A single turn carries every row of the set below to another of its rows. Some are shown first; where does it send the rows asked next?
Z: [ 12  -9  18  31   1  26  16  -2   5  22  -6  -3  -7 -17  11  18 -10  -9
  30  36   1]
W: [ 29  -2  16  21   2  15  16  -6 -13  21 -19  -8   5 -20   8  21  -1  -2
  34  38   7]
Y: [ -6 -41  17  -9   0   3  33 -24  15  -8 -12  46 -32   1  23  -1   5   8
  32  35   9]
S: [  5 -38  20 -14   4  -1  29 -26  22 -12 -14  43 -28   8  24  -1  11  17
  25  37  -7]
V: [-13  27   8 -17  22  24   6 -19 -29  18 -21  -8 -27 -18   2  29 -18 -10
 -10   8  -9]
E: [  5 -32  22 -14 -10  -6  19 -24  24 -18  -5  31 -21   5  10  -6   9  16
  30  40   4]
T: [ 17   7   3  23  12  -6   7  -1  11   2 -37  52 -25  -4   6  16 -30  -2
 -17  24 -33]
C: [-26 -21  15 -19  14 -14  16 -43 -17  -3 -36  39 -35   0   9  20  -3  -6
 -38  24  10]
D: [ 22 -23  20   8 -11  16  24   5  -3 -25  -8  36  -7  -7   4  25  -6 -12
 -32   4 -23]
M: [ 27  -5   5  26  10  24   8  -8  -4  19 -14  -5  10 -23  -1   9  -2   6
  29  34   4]
K: [-11  35   5 -24   8   7  -5 -25 -20   6 -23 -11 -22 -13  -9  23 -14   0
 -12  16 -16]
Q: [ 19 -30  15 -12  -2  -1  28 -17  21 -19 -12  41 -22  11  14  -7  13   8
  25  47  -2]
N: [ -7 -31   2 -27  10 -11   9 -44 -23  -6 -44  38 -25   0  -4   8   5   8
 -35  26  13]
X: [  0  39  -1 -24   9  16   8 -17 -25   8 -28  -5 -18 -11  -6  20  -8  -7
 -23  18 -19]
A: [ -6  29   2 -21  10  23   5 -19 -25  14 -26 -11 -23 -13   2  33 -11  -2
 -12  11 -24]
L: [ -4 -25  14 -29   8 -22  17 -42 -28   1 -49  36 -30   0   6  13   3   5
 -28  32  16]
R: [ 23  -5  15  37  -2  22  15 -12   2  19 -11   0   1 -23   7  11   0  -5
  29  29   6]
U: [ 24 -16 -13   3  28  16   2 -17 -22 -19 -23  51 -20 -17   1  29 -12   1
  21 -10  -8]
G: [ -8 -22  13 -17  11 -14   7 -50 -22  -1 -43  39 -39   1   0  15   3  -5
 -37  20  12]
F: [ 16 -17  14  -6  11  23  20  -6 -16  11 -31  46 -21 -28   6 -17 -21  27
  -9 -15 -10]

G turns into S
X turns into N
V turns into C
Now find these:
E turns into W
U turns into T

